One turn sends every row of this set to another row. A few are shown first. Where does it send the rows asked after them?
Maz: [-22 -23  27   0  11 -19   6  24   3   8  10  35  26 -17  18  -2]
vono: [-20  -3  34  21  -9 -25  -1  43  -6  -9  -4  14  16  13  37  13]
mulob: [ 12 -12  22   8   6  -6  27   2  10  -9  13  37  11   1   9 -17]
Kovi: [ 22  -7  21  22  27 -24  10  23  10 -11  15  15  18  -1  20 -14]
kina: [-34   1  26  26  -8 -14   8  40 -10 -11 -14  14  -2  14  10  -1]
Mipe: [ -8  12  30  14 -16  -2 -14   4  -2 -20   3   8   5  26  11  -4]
pif: [-20  20  27  32  -4 -25   8  32   1 -18   6  19  13  18  -6  -6]
duruv: [ -9 -31  35   6  15 -21  -5  -5   0 -14   2   0  13   1  23  -8]
Sifub: [-17 -10   5  17  25  -2  -2  36   8  -1  16  24  12   0   0   4]
Gubo: [-10 -13  24 -11  13 -19  -6  19   7  18   8  26  23 -13  21 -17]
pur: [ 19   7  22  23  23 -13  10  13  14  -8  14   8  24  10  13  -1]
foti: [-17 -12  35  17 -24 -19   1  35  -2   9  -9  18  17   9  37   7]
Foz: [-26 -13  35  26 -22 -38   2  30   2   8 -10  10  17   9   6 -10]
pozo: [ -7   3  33  14 -24 -17 -15  -1   6  -9   9   7  16  26  10 -10]
Siv: [-11 -14  16 -10  10 -27  -7  23   8  14   3  27  22 -12  -3  -7]
rekar: [  9   2  19 -10   7  -7  22   1  14   6   2  26  13  14  19 -11]
vopav: [  0  -5  15  20 -24 -17   6  36  -1 -11  -2  39  -1   6  -6  -8]
ret: [-13  -5  15  16  33  -1  -6  34   4  -2  21  19  16  -4  22  -4]
lav: [-13 -30  27  14  15   6   1  -1   0 -13   3   5   2   5  26  -6]
rolit: [-19 -15  24  17  23  -7   3  34  -2  -3  13  29  22 -19  17   6]
nalas: [-14 -13  15  35  -1 -34   1  37  16 -18  -3  32  -9  22  12  -9]
taniz: [-12 -32  12   6  14  -3  12  19   4  -3  -8   9  -7  17  29  -2]
pag: [-16   6  25  35  -4 -20 -26  12  23  -3  11  17  12  18   4 -11]
zeku: [  0   5  39  33 -11 -26  -5  24  17  13 -12  16  19   5  36  -2]
leza: [-18  15  31  15   1 -20   6  28  10  -7 -11  29   3  23  43   2]
lusaf: [ 19  -5  26  18  18 -19  19   8   6 -21  14  26  18  -5   5 -11]
Faraf: [  5 -32  26  12  16 -33  -3  17   4  -2 -10  -7  13   1  20  -2]
zem: [-16   9  30  18 -28 -18  10  19   4  10  -7  26  13   8  -7 -17]
zaz: [  5 -30  25   6  18 -30 -13   9   6  -4   4   1  12  -3  15 -21]
Bap: [  3 -11  24  22 -15 -31  -6  29   8  -2 -27  29  -7  -2   5 -13]
tevo: [-14   5  40  33 -12 -35   7  16   4 -12  -1  -2  18  26  13  -9]
pedaz: [ -9 -26  11   7  22   5   0  14   2  -9   5  13 -10   9  23 -17]
fana: [-18  18  26   3  -7 -12 -22   8   7  -7 -12  28  -3  12   5 -12]
moza: [ -1  -7  18  24 -18 -37   3  37   3 -18   8  34  10  11  -7  -7]
tizim: [ 12 -11  16  -4  10  -7  23  14   9   4   4  33   4   3  25 -23]
mokub: [-15   9  34  20 -22  -4  15  14  -4  -3 -18   9  -1  21  16 -11]

ret -> Kovi
taniz -> Sifub
rolit -> lusaf
And these:
vopav -> Mipe
Bap -> fana
Foz -> zem

One turn sends every row of this set to another row. A few are shown first. Where does it send the rows asked after them?
bunin: [-17 -13   6  18  -3  -2  11  12  12  14  15  14  22  16  10  19 -17 -29
  -8]
labep: [  6  11  -2 -16  16 -24  -1  43   3  37  20   1   3  11 -10  -3   8  -3
  -8]
benal: [ 17 -16  16 -25 -37 -10   0  29  19  14   0  12   6  10  27  25   0 -12
 -17]
fet: [ 17 -10  -1 -22 -23 -34  16  38   1   3  -8  13   6  26  27   7  -9  -1
  -7]
nima: [  6   9   4 -15  -1  -6   0  37  11  35  34  16  -9   3 -10  -7   0  -9
  -2]
Mano: [ 17 -15  13 -27 -34 -16   0  30  16  16  -6   3   7  16  28  27   7 -10
 -20]
vatal: [-17 -12   8  14  -2  -4  16  15  10  16  18  16  23  15   7  19 -20 -33
  -6]
Met: [-17  -8  -1   8  -9  -9  14  16   4  23   3 -13  11  42  11  30  11 -31
 -10]
sezo: [-17 -11   2  18   8 -13  10  16   7  15   6   5  30  21  11  22 -13 -25
 -12]
gemu: [ 18 -15  11 -26 -25 -24  -1  33  13  16 -11   1  15  15  28  28   6  -7
 -22]
reto: [-17 -10  -1  15   6 -16   9  16   4  18   0  -8  25  32  12  27   1 -24
 -14]
gez: [-17 -10   3  13  11 -17  16  19   4  18   7   5  31  20   7  22 -14 -28
 -10]
tubu: [ 18 -15  13 -24 -18 -26   0  34  13  14 -10   7  22   8  27  25  -2  -7
 -22]
pali: [ 17 -10   0 -23 -35 -25  16  35   4   3  -4  14  -5  29  28   8  -5  -3
  -5]
Ruvin: [-17 -10  -1  14  -8  -7   9  13   6  19   2 -12  13  39  14  29   9 -26
 -12]
nonub: [  6  15   0 -14   9 -23   1  44   1  40  19  -6  -4  21  -8  -1  16  -9
  -5]
zerep: [  5   9   3 -17 -10  -2  -1  36  11  37  33   7 -19  13  -9  -3  11 -10
  -2]
Gapo: [ 17 -10  -1 -23 -28 -31  16  37   1   3  -8  10   0  30  28   8  -3  -1
  -7]
nar: [  5  11  -1 -19  -6  -9  -1  38   7  39  25  -4 -18  22  -8   1  20  -8
  -5]
rop: [  6  15   2 -14  -3 -13   1  41   5  41  24  -6 -14  24  -7   0  20 -12
  -3]
zeram: [  5  14   5 -13  -9  -6   2  38   9  39  32   4 -18  18  -8  -4  13 -15
   0]
bipon: [-18 -12   7  17 -17   7  10   9  14  15  18  10  10  24  12  22  -9 -31
  -7]
sutil: [-16  -9  -1  10   7 -19  15  20   1  21   0 -10  26  34   9  28   2 -27
 -12]
ger: [  6  13   6 -11   9 -16   2  42   6  36  30  12  -1   5 -10  -8  -2 -11
  -2]
Boni: [  6   9   2 -15  12 -17   0  40   6  35  28  12   1   2 -11  -6  -2  -6
  -5]
vem: [  6  12  -4 -19   7 -20  -1  41   3  39  18  -8  -7  21  -8   2  19  -4
  -8]
tadef: [-17 -10   4   9 -21   4  15  12  10  21  14  -2   2  37  10  27   5 -35
  -6]
bukot: [-18 -11   3  14 -19   4   9   9  11  18  11  -2   5  35  13  27   5 -31
  -9]
Banon: [ 18 -17  18 -24 -31 -13   1  30  19  13   1  18  13   2  26  22  -9 -11
 -18]
risab: [  5  13   7 -11  -4  -7   2  39   9  37  35  13 -11   9  -9  -8   1 -15
   1]
tov: [ 17 -11   3 -21 -29 -26  16  35   5   1  -1  23   2  19  26   3 -15  -3
  -4]
pefig: [ 18 -16  16 -23 -21 -21   0  33  16  13  -4  15  21   2  26  22 -10  -8
 -20]
refi: [  6  14   2 -12  15 -24   1  45   2  38  22   3   3  12  -9  -5   5  -9
  -5]
niz: [ 17 -11   1 -20 -23 -31  16  37   2   1  -4  19   7  20  26   4 -15  -1
  -6]
favin: [ 16 -11   2 -21 -35 -22  16  34   6   1   0  20  -4  24  27   5 -11  -4
  -4]
Mis: [-17 -12   8  12 -18   6  16  11  13  18  21  12   8  23   8  21 -10 -36
  -4]

reto -> sezo
tov -> favin
And these:
Met -> sutil
benal -> Mano
zeram -> rop
labep -> Boni

